One turning vector, and how many ticks it has turned
The counts run from 0 to 102.
[ -7  14  -1  -3   3   5  -1   4  -1 -27  -1 -10   0 -12  35 -11  17  24
  -5  22 -25  11 -14 -34 -24  13 -12   3 -39  -7  -4 -26 -21 -13  -2 -14
 -25   2   2  31  -1   8  -5  23 -20 -11 -36  -2  -1 -18]
26
[ -9  -1 -27  -3  35  17 -15  -2  12 -32  -4  -3   2 -23  -6 -22  -5 -12
  25 -35 -26  15  12  -4 -24  10 -28  -1   4   6 -10 -10  -6  -5  -9  17
   5  -3 -29 -13  49   1 -22 -11 -24 -15 -32   7 -24  -3]
13
[-36 -24 -32 -25   8  16  -8  13   9 -11  39  -7  23   3  -8  21  -6 -12
   8   0 -13   1 -24   7  15  -9 -21 -23  -6 -16   9   2  -1   5 -11  14
   6  -6 -14  -6  30  11  -9  -7   8   4 -38 -10 -33  13]
5
[-10  32 -16 -17  30   3  -2  10  20 -14 -13  -7 -12 -27  48   2 -12 -26
  32 -31  -1  -5 -12  -7 -28  18  -4  11   6  -1   0   1 -20  21 -21   7
   7   3 -22 -17   4  -7  -1  23 -11 -31   6  -5 -19   7]
46
[ -4   6 -21 -20  19   4  -1  30   4 -33  27  -4  -4 -17   2  20 -15  29
 -12  -2   9  20   5 -31 -18 -14 -13 -15  15   2 -24 -24  -8  27  -6   4
 -17  16 -37  17   7  -9  22  15 -21  -8 -33   7 -18  13]
20
[-35 -24  20   6 -17  15  -8   7   6 -22  39   8  13 -13  11   6  -7 -16
  -4  23 -27 -11 -20 -23  -2 -21 -17 -10 -25   3  24  -3 -26   0   8  -9
  -2  -7  -5  18   2 -26  -5  28 -25 -13  13  10 -24   9]
56
[-15 -25   1  -6 -11  -3 -11  -4   9 -34  32 -37  -1  25 -12  47   3 -15
  22  -1 -19  -6  14 -15   2 -11   5   3  17 -20  -6 -13   0  11   8  12
  13   0   7  20 -24  -2   7  12   8 -38 -38 -13   9  25]
67
[-10  10 -11 -19   5  -1  -9 -24  19 -33  19  -5 -25   4 -10  29   2  12
   5   7  12   7  -5  -5 -15   3  -1  33 -10 -24 -13 -37  24  -6  19  -4
   5 -19  15  25   2  -1  32  18 -29  -5 -42  23   9  13]
99
[ 11  14 -39 -38   6   1  10  11  11 -38 -17   4 -26  -5 -10 -12   6  22
  -9  11 -19 -23  -4   0 -37 -29 -22  18 -12   5 -29 -24 -20 -18  -1  10
 -12   7 -21   7  -4  -1   1  10 -20 -25  -9  -4 -24  -2]
96
[-48  19 -16 -22 -18   9  -1  -4 -35 -41  -7 -25 -23  25 -19  33   7 -11
   2  -4  11 -14 -31 -16 -31   9  -6   3  -5   1 -10  -2  -4   1 -16  14
  -1 -13 -15   2 -10  -2  12  -2   3 -10 -37 -14 -23   4]
1
[-29  18  -5 -19   4   2   2 -19   8 -25 -13   1   0  -5  23   0  -9 -34
  35 -23  -7  -9  -7 -14 -31  16  -3   9  13  -6  15  19  -8  15 -16  24
  18 -12 -14 -19  -4 -24  13  16 -46 -19   3  -9 -27  26]
47
[-21   8   2 -25   0  11   5 -12 -10 -41  14 -23 -24  -1  -2  15  19  19
  11  -8  -8  13  -3 -21 -25   9  -4  45  -7  -9 -11 -15  10 -10   9 -10
  -7 -28  11  22 -22   3  17  21 -32 -25 -32   9   5  11]
98
[-10 -17   2  19 -10  -2   0   1 -10 -61   5 -12 -37   6  -1  12  12 -23
   6 -10 -14 -27 -27   4 -23  14 -16  10 -10   7   1 -23 -34  -6  10   7
  -8  -8  -4  -2  -2  -9   7  11 -35 -36  -5   5  -7 -15]
64
[-30  -7 -28 -22   9  29 -33   8  20  18  41  20  20 -11  -8  13 -19   7
 -17  17 -20   8 -29  -6   3 -28 -22  23 -12 -12   3   5   9 -14   6   3
  -2  -7 -11   4   3  -6   1  12 -19 -19   7   0 -24  28]
87
[ -4  15 -12   0  35   4 -29  16  31 -21  39   6  -6 -10   9  30   4  -7
  -4 -25  30  27 -24 -32  -2 -11  -3   7  12 -15  -5   3   5   9 -14  10
   5   0   9  19 -11  -2  11  31 -22 -18  21   8 -17  10]
53
[-22   7   8  22  -8  12 -28   8  17 -33  20  21   5   4  10   9   0 -20
  -5  24 -14  -7 -15 -34 -25 -29  -5 -10 -30   0  15 -21 -31  -7   0 -15
 -10  19 -13  30   3 -15   1  44 -18  -5  11   0 -11   1]
57
[-28  18 -25  -1  16  22 -46 -11  17  10  -1  -6  -9 -14  18  -2 -25 -13
  31  13 -13   8   3  -9  -7 -15   3  11 -19 -13   8 -22   3 -16   3 -28
  -1 -12 -40  16  39   5 -17  14  15 -21 -37  15  -8  18]
11
[  8 -17 -21 -24   0 -13   9   0  33 -24  16  -6  -3  -9  34  -6 -13 -12
  16  11 -33 -24 -24  24  -7  30 -20  22 -16  -2  -4 -23  -8   8  11 -19
   4  -8  -1  -3   7  -7  19   5 -33 -16 -26   0  -7   3]
30
[ 13 -10  -1  24  28   6   8 -20  31 -51  18 -19  -6 -11  33  18   7  -3
   4  -9 -16  11   6 -21   0   4 -25   4 -22 -29  -3  13  -8 -12  -5   8
   8   1  30  21   3   6  -5  28 -12 -28 -12  19   0   0]
60
[-11  -5 -27  16  13  18 -33   2  11 -17   1 -18   0  -3  26  10  -8 -17
  19   9 -26  -3 -15  10   0  12 -13 -13 -16 -15  13 -19 -28   7  -3  -2
   3  13 -20  -8  30  21 -26   4  35 -31 -52  -8 -10 -19]
76
[ 28  12 -19 -14  19 -28  -1 -23  36 -30  -5  -8 -22 -11  22   5 -18 -11
   9   2   3   1  22 -22 -13  16  -6   4  -5 -18 -36   3   3   4 -18   0
  -7  -9  -5  35   6  -5  15   9 -38  -8 -46  -2  -4   9]
28
[-27 -10  -9   2  -6  -3 -36 -28   0 -10   3  -6 -21  12  -5  31 -22 -32
   4  32  -4  -8  16 -14   6   3   3 -24 -25 -32   8  11 -11 -19  -5  16
  18 -17   4  24   7 -23 -12  -9   2  -4 -44  -4 -14  -5]
74
[ -7  12 -12 -37  -5  -2   6  10   8 -36   3 -19 -25   2  12  30  20  16
   2  -7  26   6 -10   0 -10  28   8  16  -4 -21  -4 -10   8   5  13  -1
  19 -12  32  -4 -23  -6   8  29 -14 -29 -43  -1  -8 -19]
34
[-26   3   4   0  13  21 -22   4 -22 -29   4  -1   1 -22   2  -3  -9  13
 -22   7   4  22   3 -32 -26  -6 -25  -5 -33  -2 -17   8  -7 -27  -8 -13
 -12 -14  -8  34  14  -4 -19  14 -24 -14 -21  25 -27 -18]
90
[-26  19   7 -14  -1  20  13  35   6 -36   4 -22  19   1  -1  14  20  10
  10 -23  -3   9 -10 -21 -13 -29   3 -24  23 -13  15 -13 -10  13  11  12
  15  10  -3   9  18   1 -17  35 -25 -28  -3  -4 -23   4]
51
[-32   8   5 -17  -2   8 -21 -17  22 -21  -1   3   4   1   6   3  -6 -44
  26 -20  -8  -5   1   0 -20   2  -3  19   8  -6  14  17   7 -11   8   4
  39 -15   7   4  -9 -42   4  13 -51 -28   5  13 -18  18]
48
[-35   4 -15  -8  11  21 -24 -26 -13   3   4 -10   0 -15  24   9 -24 -12
  13  17  -5  12  20 -17  -8  -5  -6   7 -31 -19   5   5   2 -24   4 -19
  12 -34 -17  27  19 -19 -25   7   9 -23 -32  21 -22  21]
10
[  6 -12   0 -28 -15  -4  -2  11   9 -15   6 -10   1 -19  13 -12  13  29
 -12  32 -38   6  12 -21 -18 -14 -13  -9 -36   2 -13 -10 -33 -24   7 -10
 -28  -9  -4  31  -1  -6 -17  20 -34 -24 -16 -20 -23 -27]
25
[-25  14 -37  11  23  16  -7  -7  14 -24  -4 -14   5  11  21 -10  10 -24
  14 -21 -24   4 -23  -5 -11  14 -16 -10  -6 -10  -3   1 -22   0 -32  33
  -3  13 -17 -12  28  17 -23 -20  13 -14 -47 -15 -23  -3]
77
[-18  17 -22 -10  10  22 -46  29   1 -33  12  -3  -4  -5 -12  25 -22  11
  -4 -31  18  35   0 -19 -16   1 -13   8  22  -7  -3 -12   6  23  -6  18
  11  20 -23 -13  23  -2   8   7  -1 -24 -33   7 -13 -13]
84
[-28   0   7 -22  -3  15 -32   6 -13 -23  -6   8  -1 -22 -18   1  -9  22
 -20  25  -9   8   0 -39 -18 -24 -17 -17 -28  -1   8   6 -14 -14 -11   9
 -13 -23 -21   7  31  10  -6   9 -31 -14 -14  -1 -34 -25]
89
[-29   2   0 -37 -24  19 -16 -13   5 -19   6  -3  -8 -16 -24   3  -3  38
  15   1 -25  10   6 -20 -21 -20   7  26   6  -8   8  -7  20  -6  25  10
   0 -36  -8   1  16  -2   2  11 -50 -26 -15   1  -8  10]
17
[-29 -13 -25 -28  18  25 -21   2   8  -2  42   5  28 -14   8  24 -21   8
 -14 -12 -20  32 -11 -14   2 -10 -29  12   4 -14  -3  25  22  -7  -4  17
   8  -7   1   4   6 -15  -3  -6 -22 -19 -14  15 -34  28]
86
[ -4  18 -17   1  38  14 -23  -4   1 -28   7   6  -7 -14  29  13 -26  12
 -15  12   5  25  10 -31 -27 -10 -27   9 -23  -9 -20  -2  -4 -14 -15 -20
  -5   1 -13  35   3  -5   3  30  13 -19 -26  28 -13  -1]
91
[-34 -12 -36 -22  18  24 -24  21   3  14  33   1  17   9 -19   6   7 -26
   1   3 -23  14 -39  -4  -6 -18 -11  -9  -7   2  -5  11 -13 -18 -24   6
 -14  -9 -16   4  16   1 -28  -6   6  -1 -20  -8 -38   4]
6
[ 10   5 -19 -44 -13  -9 -13  22   9 -30  -4 -22 -15  20  -9   9  25  -2
  10 -17 -12   0  -8  -3 -25  20   9   7   9   1 -18 -11 -13 -10   4  -2
   8  -4  18  15 -37 -17   1  20 -32 -36 -35 -21 -15 -24]
33
[-33  24  -5   3   8  28 -47  29 -11 -11  -3 -13   0  10 -22  24 -15 -10
   1 -30  10  21 -22 -14 -20 -16   0  10  19   4  -2 -24  -4   6   9 -12
  -3   7 -23  12  23  -7  -7   0  -2 -31 -37  12 -12  -3]
83
[-18 -19 -19  -1   2   2 -19   8  31 -36  45  -4 -10  15 -18  35  18  -4
  -2   1   2  -3 -49   2  17  -4   1 -25  -6 -17   3 -26 -12   3  -4  23
   2  -5  10  -2  26   7   8 -12  -5  -5 -30  -1 -13  -6]
69
[ -9 -22 -27  -7   4  -4  -3  22  14 -21  34  -5 -15  14 -17  30  20 -14
 -15   9  -1  -9 -35   4  10 -12  -6 -41   2 -13 -15   0 -34  -5 -16  31
 -13  -5  -4  18   3  -3 -13 -20  -2 -17 -18 -11 -36  -3]
70
[-25  10  -4 -17 -11  22 -31   3  25 -24  -8   1 -10  -4  -2  13  -5 -21
  16  -8  -9  -5 -10  10 -18 -18  15  12  -2 -19  22 -10  -1  -7  38  -7
  44   6   1   7   6 -37  -2  32 -32 -41   6  14 -16   4]
49
[ 11   0 -32 -21   9  16  -4   2  30 -30   3  16 -16  -6 -11 -20   5  -1
  -6   8 -25 -13 -28  15 -24  -5 -33  30 -27   2 -19 -30 -12 -38   9  -3
  -2   7 -12  12  28   0   0   6 -31 -18  -5  18 -15  -4]
95
[ -9 -12 -10 -41   7 -15 -33  31  28  12  36 -22   1  -2  -5  20  -2 -33
  25   8  -1   5 -36   1   7   3   9 -14   9   1 -14 -16  -6  27   1 -21
 -12 -17   1   9   5   0   6  13 -20  -6 -24 -19  -6   1]
37
[-12  -5 -10 -28   8 -13 -38  35  11 -14  34   4  -4  -8  10  10  10 -30
  16   4   7   5 -38   7   0  24   0 -17  -6   7   4 -14 -22  33 -10   1
  -9  -6  -3 -16   9  -4  11  15 -24   6 -24 -17 -23 -30]
38
[-16   6 -39 -25  16  29 -56  17  -7   2  20  19  -7  -3 -11   7  16 -13
  -3   4  -3  11 -26 -14 -15  -7 -13  10 -18   2  -5   6 -20 -21 -29   7
 -15  -8 -18  -7   0  -7 -22   3  10  -9  -5 -12 -25 -18]
7
